[[ 113  586 -757  560  881  720]
 [ 193 -241 -112 -170   59  163]
 [-191 -617  743 -612 -961 -785]] >> 59

[[ -94 -109  325 -802 -335 -474]
 [-690  132  503 -749  656  489]] >> 656

[[ -80 -319   76    4 -283  653  222]
 [-149 -271   56  -78 -219  717  258]
 [ 286 -447 -123  604 -518   58  101]] >> 717

[[7 6 7 5 6 5 2]
 [4 6 7 7 6 6 2]] >> 6

[[6124 7665 2389 3030 4771]
 [5976 2109 6910 4374 9556]] >> 4374

[[170 121 187  98  96 115]
 [161 196 171 205  48  73]] >> 48

[[166 137 217  47 234 133 174]
 [198 168 211 132 198  97 127]
 [162 163 238  78 239 158 176]] >> 97

[[29 19 36 93 26]
 [30 46 50 54 40]
 [37 55 32 72 45]] >> 54

[[9 3 7 5 4 7 5]
 [1 7 6 5 5 1 5]] >> 1
---
Input: 4206	2910	2286	9097	6848	1790	7024
Output: 9097, 9097

Input: -845	766	354	-363	687
Output: 354, 766

Input: 98	880	593	185	613
Output: 593, 880

Input:
97	69	436	843	312
576	743	211	522	369
612	747	664	392	319
Output: 211, 843

Input: 357	193	-718	900	720	-151	595
Output: 900, 900

Input: 8034	6726	8467	5895	9731	5680	1181
Output: 5895, 9731

Input:
124	182	106	149	63	45	44
154	156	116	91	97	28	36
84	231	90	218	17	95	54
Output: 91, 231
---
-18,64,-33,-69 => -33
19,3,-24,-27,-65,28 => -24
-68,22,-22,-12,18,-10 => -22
-19,52,10,22,-48 => 10
-59,-11,12,-68,-8 => 12
17,8,-11,40,-13,57,-8 => -11
-2,-65,-16,19,-52 => -16
---
array([[ 26, -13, -29,  52,  47],
       [-24,  24,  25,  33,  20],
       [ 49,  -3, -48,   2,  65]]) -> 49

array([[ -5,  60,  34, -42,  54,   6, -28],
       [ -9,  25,  -1, -66,  26,  28, -28],
       [ -5,  60,  36, -40,  54,   8, -28]]) -> -5

array([[-17,   2, -33, -31, -16],
       [-30, -34,   6, -26,  31],
       [ 13,  62,  39, -15, -48]]) -> 13

array([[  7, -19, -21, -19],
       [-53, -40,   3, -41],
       [-65,   0, -68,  40]]) -> -65

array([[ 24, -32,  44, -60, -21,  -4,  40],
       [ 25,  -4,  43,   7, -19, -22,  10],
       [-13,  22, -15,  40, -14,  56,  10]]) -> -13

array([[  2, -10, -25, -30, -21,  18],
       [  4, -64,   3, -29,  -8, -25],
       [-42,  15,  32, -30,  20, -19]]) -> -42

array([[  8,  62,  -6,  10,  49],
       [-30, -43,  59,  58, -12],
       [ 50, -15, -31, -55, -36]]) -> 50

array([[-58,   0,  31,   8,  -4,  47],
       [-12,   1, -60,  33,  -9,  44],
       [-27,   0,  49, -26,  28,   2]]) -> -27

array([[ 34,   9, -24,  34,  54, -22,  28],
       [-35, -52, -52,  19,  22, -50,  25],
       [ 48, -31,  16,  -9,  34, -65,  65]]) -> 48
---
[[-11 -38  44  18]
 [ 11 -49  59   7]
 [-11  -9  -5  10]] -> -11

[[-43 -14  27 -14  -5  64]
 [  9  -3  28  27 -18  -2]
 [ 19 -35 -27 -23 -50  -8]] -> -43

[[-22 -39  17  52  -4]
 [-11   4 -10 -13 -11]
 [-34   5   8 -72 -36]] -> -22

[[ 15 -11  35 -70   5]
 [ -7  -1 -26  26 -40]
 [ 21 -26  59 -44  51]] -> 15

[[  8  53  10 -17 -71]
 [-13 -47 -11  20  69]
 [ 45 -55   9 -28  18]] -> 8

[[-71   5  -1  30  11 -12]
 [-59   4  -2  14   1  -4]
 [-58   4  -5  19  -6  -5]] -> -71
---
Input:
[[-14  45  44  33 -13 -22]
 [ 17 -33 -44 -18  49  41]
 [ -2 -19 -43  10 -16  66]]
Output: -2

Input:
[[-29 -26  70  25]
 [-30 -36 -30  71]
 [ 51  29  -1 -32]]
Output: 51

Input:
[[44 34 12 25  1]
 [64  2  2 28 20]
 [57 17  8 30  4]]
Output: 57

Input:
[[ 21  -9  -3 -10   1]
 [-22 -29  11   1  -9]
 [-54   0  -9   3 -15]]
Output: -54

Input:
[[-42 -19   2   6  -2 -30   6]
 [ 61  38  44 -29 -12   5  44]
 [-18  17 -16  27  13  14  -4]]
Output: -18

Input:
[[  5 -72  -8 -51]
 [ -3 -28  30 -36]
 [-11  20  21  22]]
Output: -11
---
[[ -43.0  -90.0  -92.9 -106.8 -152.9 -105.2]
 [-207.7 -139.9  -88.3 -108.3  -33.1  -88.2]
 [ 137.5 -114.4   93.0    1.5 -206.3 -191.0]] result: -207.7

[[-0.13  0.11 -0.07 -0.03]
 [ 0.07 -0.06  0.04  0.11]] result: 0.07

[[  21.8   13.5  144.6 -100.0 -148.9   58.5]
 [ -48.0   -7.5   12.1  -32.1  127.4  -31.0]] result: -48.0

[[ -3.74  10.20   9.27  14.75  -2.56   5.80]
 [ 15.92   3.70  -8.54 -18.05   3.49 -17.32]] result: 15.92

[[ 0.632 -0.296 -1.576  1.743]
 [ 0.364 -0.167 -1.596  1.608]] result: 0.364

[[ 0.153 -0.121  0.119 -0.139 -0.047]
 [ 0.119  0.058 -0.099  0.128  0.112]
 [-0.109 -0.104  0.183 -0.219 -0.048]] result: 0.119

[[ 0.094 -0.006  0.117 -0.038  0.091]
 [ 0.174 -0.083  0.135 -0.129  0.023]] result: 0.174
